M: rows in a few groups, each row roughly a mix of its group's directions:
M (137 x 13):
[[-14 -17 -27   2 -20  10  36 -53   1  -2  18 -23  23]
 [ 27  23 -40 -39 -46  -4 -15   6 -11  -8  -7   3 -12]
 [ 42  25  17 -14  -8  -2  48  -1  -5  26 -14  15  29]
 [  7  16  14 -19 -26  -5  36  26  19  40  32  23   8]
 [-28   6 -14   2 -11 -58   8 -19   6   4  -5  46  -1]
 [-25  -2 -46  44  -7   0 -30   6 -14  -9  28  14  16]
 [ 40 -20  25  -1   9  -9   0  -4  42  19  41  14  18]
 [ 12  22   1 -43  23  21  -6  27  11 -44  31   3  -3]
 [ -1 -22  62  20  10  -5  28   5  23  -8 -19 -22 -15]
 [ 45  -3  29 -13  21   3 -15  -9 -46 -25 -21  14  -3]
 [-11  24  16  -1 -18 -30  51 -11 -10 -12 -27  32 -16]
 [-20  61   5   0 -35   2  -2  30  23  -9  15  12  -5]
 [ 39   9 -12 -27  -3 -28   7 -24 -29  21 -34 -27   9]
 [-29  19  -9  14  18 -13 -61  -6  19   4  26 -15 -14]
 [ 10 -41  10 -22 -13 -17  39   1  33 -14   9  35 -13]
 [ 37  30 -19 -46 -10  -2  16 -32   1   6 -14  27  -8]
 [ 16  30  20   5  -7 -45  -5 -16 -49  16 -21   8   5]
 [-34 -35 -19   3  -9  28  10   0  16 -30  44  18  -3]
 [ 14   0  15  21  32 -32 -56 -10  12  -7  16  14  17]
 [  9 -21  52  23 -16 -42  23 -15  -5  11   1   8  23]
 [ 13  17 -46 -15 -32  -8   5  31  17   7 -27  22 -27]
 [ -9 -34  26  28  16   6  -2  30  12  13 -39  36 -12]
 [ 21 -43  -4  37   6  22 -43 -25   9 -10   0  17   3]
 [ 10  35   1  -2 -14 -45   1  11 -46  23  11  18  20]
 [-31  -2  -9  27 -18   4   5  57  -5  19 -32  13 -12]
 [ 34  12 -26 -34 -15 -11  38 -16 -21  25 -29   6   9]
 [-46  35 -21  31   4   5 -34  -5  17  17 -15 -13 -15]
 [ 16   5   6  37  29 -15 -15  -4  25   3  45  37  12]
 [-10 -25 -35   1 -29  21 -12  22  12 -18  46 -14 -24]
 [  2 -17 -23  38  23 -39 -12  14  34 -18  15 -21  18]
 [-10   5   4 -27  33  -3  24   3  -7  17 -58  29  -8]
 [ -4 -14  15  21 -13   4 -20  16  22 -24  64   9  15]
 [ 12  30   7 -26  -5  37  24 -40 -20  17 -31   2 -17]
 [-24  30  26   3 -18  25  15   4 -17  -3  53  -1 -27]
 [ -2 -22 -38 -14 -20  19  38   5  15  25 -35  26   7]
 [ -1  14  58   1  13   7  27  26  19 -30 -27   2   8]
 [ 17 -27   1  -2  18   3  14 -31   5  40 -29  18  43]
 [ 10  16  17 -23  25  15  26 -50 -27  15 -18 -21 -12]
 [ 21 -15  47   9  -7 -34  25 -34 -14  11  19 -16 -18]
 [ 22 -17   4  19  15 -10   1  39  40  36 -15  30   4]
 [ -4  21   3  25   9  28   3   4 -32  11 -50 -11  38]
 [ -4  54  17   8  25 -35  27   5  12 -14  20 -22  -9]
 [ 44 -16  12 -25  15   3  17  -2 -46 -23  -2  12  30]
 [ 29  10 -20 -28  19  38  16 -27 -30 -11  12  16  29]
 [-40   2  30 -16  15   1  29  38 -12  33  -8  25   4]
 [ 39 -34  48  -3   2 -27  -1   9   1  17 -33   5  -1]
 [-14  29  36  39 -17   0   8  30   1  -2  23  29 -26]
 [-24  10   7 -10   4 -38  22  25  -7 -37  41 -26  -5]
 [  8  16   9   1 -26 -23  22  31 -22 -22  48  10  28]
 [-19  20  36  37 -28  32  10  20 -11  14  18 -23 -18]
 [ -7 -46   7   3  43  -6  18 -16   1 -14 -40  18  19]
 [-17 -17 -46   1 -19  -1  15 -36   7  -1   2  47 -19]
 [ -2  20  14   8 -30  -7 -27   7 -19 -36  41  32 -21]
 [-12   6  13  -7  42  16  14 -28 -11   8 -55 -17 -17]
 [ 14  -6 -13 -34  45 -22 -34 -13   7  16  33 -20  -1]
 [ 29   2  -7 -12   2   4  46  10  23 -27  13  42  27]
 [-31   4 -20   9 -10 -49  22 -11 -23  -7 -27  20 -30]
 [ 30  15  24  -5   1  -9  -8   6  -4  -7 -34 -62 -11]
 [  5  -4  -6 -15  25 -19  33  14 -33  11 -21 -19  50]
 [-27  35  36 -16  18 -20  10  19 -21 -14  10  37 -19]
 [ 15 -33 -31  44   3  13 -10 -10  29  26  16   6  28]
 [ 40  10  30  -9  17   6 -24   0 -45 -22  20 -26  -4]
 [ 25  18  39  -7  34  -8   1 -45 -25  -2  19 -14  14]
 [-15   6  -3  35  39 -14  18  30  24  36   3  25  16]
 [  4 -23  -8 -52  -3 -15  35 -13   8   4 -43  19   1]
 [ -4  34 -12   4  -7  -4 -10 -40  16  55   4  16  22]
 [-14 -16 -29  15 -11  50 -19  39  19  -1 -27  -7   6]
 [ 20 -36   2 -31  25 -37   3  27   5  14 -38  -5 -10]
 [  2  25  46   3  13 -10  -5  43   7   6 -31 -35   8]
 [ 47  54  -9  -7  -5   4 -17  -8   0  -3 -17  16 -30]
 [  7  23   4  -5  16  39   0  -7 -17  25 -51 -32 -14]
 [-27 -18  20  34 -12   5  -5  41  -5 -12 -42  -7 -27]
 [-11 -21 -22 -18   0   9  17   4  -7  19 -62  34  -4]
 [ 13  12  12   6 -34  33  18  -6  -4 -27 -18  55   1]
 [ 21  31  26 -27  -7  -2  42  16  20  28 -18 -26 -13]
 [-36  -8 -38  26 -35  23  19  16   5  -8 -16  23  20]
 [ 34   8 -18 -16  -1  -3 -15  30  23  39  24 -31  26]
 [ -7  19 -14  21   5  11  23 -25  -1  -7 -31 -61  -8]
 [ 36   1 -10 -32   1  15  28 -12  16 -40 -14 -33 -21]
 [-28  37 -31  16   0  12  18   4 -41  -3 -37  -5  17]
 [ 33 -10   8 -12  -1  31  44  -9  32  19 -32   3  17]
 [ 25   5 -11  -7 -24 -13  14 -46  -9  54   4  16  -1]
 [  6  -6   0  -2 -20   9  26  19   1  39 -59 -20  11]
 [ 27  18  28  -4   8 -13 -21 -22 -19  23 -25 -51  -8]
 [-23 -30 -19   8  42 -19 -41 -28  -2 -22   3  16   6]
 [ 11 -14 -10 -12  11 -25   3  34  30  17   0 -54  23]
 [ 15  35  13 -16  12 -38   6  -4 -55  -6   7  -9  21]
 [ 21  19  -9   2 -20  -9 -30  32  23   8 -39 -27 -33]
 [-13 -19  31 -42  -7 -31   5  27  -6 -27 -17  27 -18]
 [-12 -13   7  33   1  22 -17 -17  -7 -32 -39  46   1]
 [ -3  -5   5  25  10 -41 -32 -16 -23  43 -15 -23  14]
 [ 19 -17 -38  -4  -9  50 -35   3 -10 -10 -12  21 -19]
 [ 27 -18  17   7  -3 -25   8  23  -3   0 -31 -30  51]
 [ 16  38  58  13  17  11  23  12   1  19 -22  -6   9]
 [ 24 -12 -17 -14  22 -10  35  -2   8  -4 -49  25  32]
 [ 33  52  -8 -28 -16 -24 -20  20   0 -14  20  -3 -16]
 [ 32  29 -17 -37  21  12  -7  10 -40   2  15 -33   4]
 [ 14 -30 -10   0 -14  31 -23 -10  53 -14  26 -12 -18]
 [-23 -26 -28   1  -1 -15  -3  -4 -12 -26  48  36  22]
 [  8 -30   5   1 -39 -32  30   3 -13 -20   3  47   8]
 [ 21  31 -29  17 -44  41  -6 -15 -11  17  -8  -6 -15]
 [-31  14  18  19  15  12 -44 -16   1   4  37   6 -35]
 [ 17  15  42   2   7  24 -12 -36   3  38  -1 -33 -16]
 [ 32  40  29  -4  20 -16 -18 -14 -11  18 -32 -28 -16]
 [-15 -12  17  29 -19   5 -28  24 -12 -35 -15 -43 -24]
 [-12  33  -6  -8 -32  28  50 -10 -11  33 -12 -11  -7]
 [ 24   2  42  14   6 -28 -23 -37  -6  37 -17  -2 -13]
 [  6  -1  -2  22   0  43 -39  -9  14  24 -37 -10 -32]
 [-47 -23 -25   0   3  -1  35  16 -24 -26   6  28  18]
 [ 22  61  -8 -23  -7   5 -24 -11 -25  -8  28  -3 -11]
 [-16   1  28   1  17 -13  12 -35  23 -38  17  46   0]
 [ 13  10 -11  18 -17  28  25 -34   5  22 -13  53 -11]
 [-25  16  -4 -12 -41 -25   2  14 -22 -49   8 -15 -22]
 [ 18   5   6  -9  27   3  29   9  24  46 -38  29   0]
 [-30 -27 -31  16 -14 -32 -30  13 -20  24   0  19  26]
 [-10  19 -26 -39   8 -52  17   4  19  29   4  12   3]
 [ 31 -20  19  28 -23  32  -9 -46  12 -14   9 -19 -12]
 [ 22 -20  15   5  -8  34  10  12  56 -30  24  -5   5]
 [  1   6 -26 -38  11 -27 -27  -3 -13 -23  31 -35  23]
 [ 49  -8 -10 -25 -18  24  31  -5  41 -20   5  -6  -2]
 [  0   9   9  19   6 -43 -48   0 -25  38 -11   0  19]
 [ -6   2  10  -7 -42   6  44  29  44   3  12   0 -19]
 [  4   8  15  23   9  -5 -47   0 -16 -52 -11  -6 -30]
 [  0  39   0  25   8  37  -3  16  -8  44   2 -37   3]
 [-36  13  29  17  15 -55  30 -16  -2  -7  -4  -1   9]
 [ 23   4 -22 -10  -4  37  10  -1 -53 -32 -15  21  10]
 [  7   7  25  -3 -13   5  26  -4  48  45   2   4  34]
 [-34 -14 -41  12 -21  -3 -29   6  41  11   7  30   0]
 [-10   8  46  23  25  29  14  23  32 -31  10   6   2]
 [  0  34  -4  -6   5  28  -7 -49 -37 -18 -16  16 -21]
 [  3  11   3  24  63  -5   5   8  22  35   5  -7  23]
 [ 15 -24  -9  11   7  10   2  28  55  -7 -41  16  15]
 [  3 -43 -10  13  19 -40 -34  -5 -41  -1 -12  -8   0]
 [  2   9  -1 -10  -9 -11  60  23 -27  -4  -7  23  37]
 [ 14 -11   1 -24  37  19  45 -35   4 -32 -13   4   9]
 [ 13  -2  21 -15   7  43  28  29  31 -10 -41   4  -7]
 [ -3  15   1   0 -21  25  35  43  21   5 -44  -6 -19]]

one row of each group, then the others: which group is each in?
[  6   7   5  23 -12  69  -3 -27  23  14  -5   7   5] | (39)
[-15  23  22   0 -33  -4 -21  13 -31 -45  14   4 -33] | (42)
[  8  21  15  12  -1 -15 -40  25   6  -1 -33 -44 -29] | (87)

[-21  40   9 -27  10 -28   5  42 -20 -12 -22  11 -22] | (42)
[-18  46  23 -11  16 -19   6  25 -11 -43  25 -17   2] | (39)
[ -6  -4  28  -1 -32   1  45  15  40 -17  -3  33  -6] | (39)
[-28  -9   8  -8  10  46  47   2   7 -31 -11 -15 -20] | (87)
[-30 -19   1 -32 -16 -15  19 -32 -21 -32  30  24  10] | (42)
[ 25   2  -6 -34 -16  29  35   4  15  -5  44  11  27] | (39)
[ 26  13 -20 -15   7 -35 -46 -29 -11 -16  28  -3 -18] | (87)
[  9  26   8  31   0 -18  -1 -17  13 -20  63  16   1] | (42)
[ 25  38   5 -14   4 -14 -17 -33 -14   0  48  18 -20] | (87)
[-12 -18  23  -7  18   5   5 -36 -36 -17  14 -52   7] | (87)
[ -4  50  19 -10  15  -7  35  12  -3   6 -40  -5 -29] | (42)
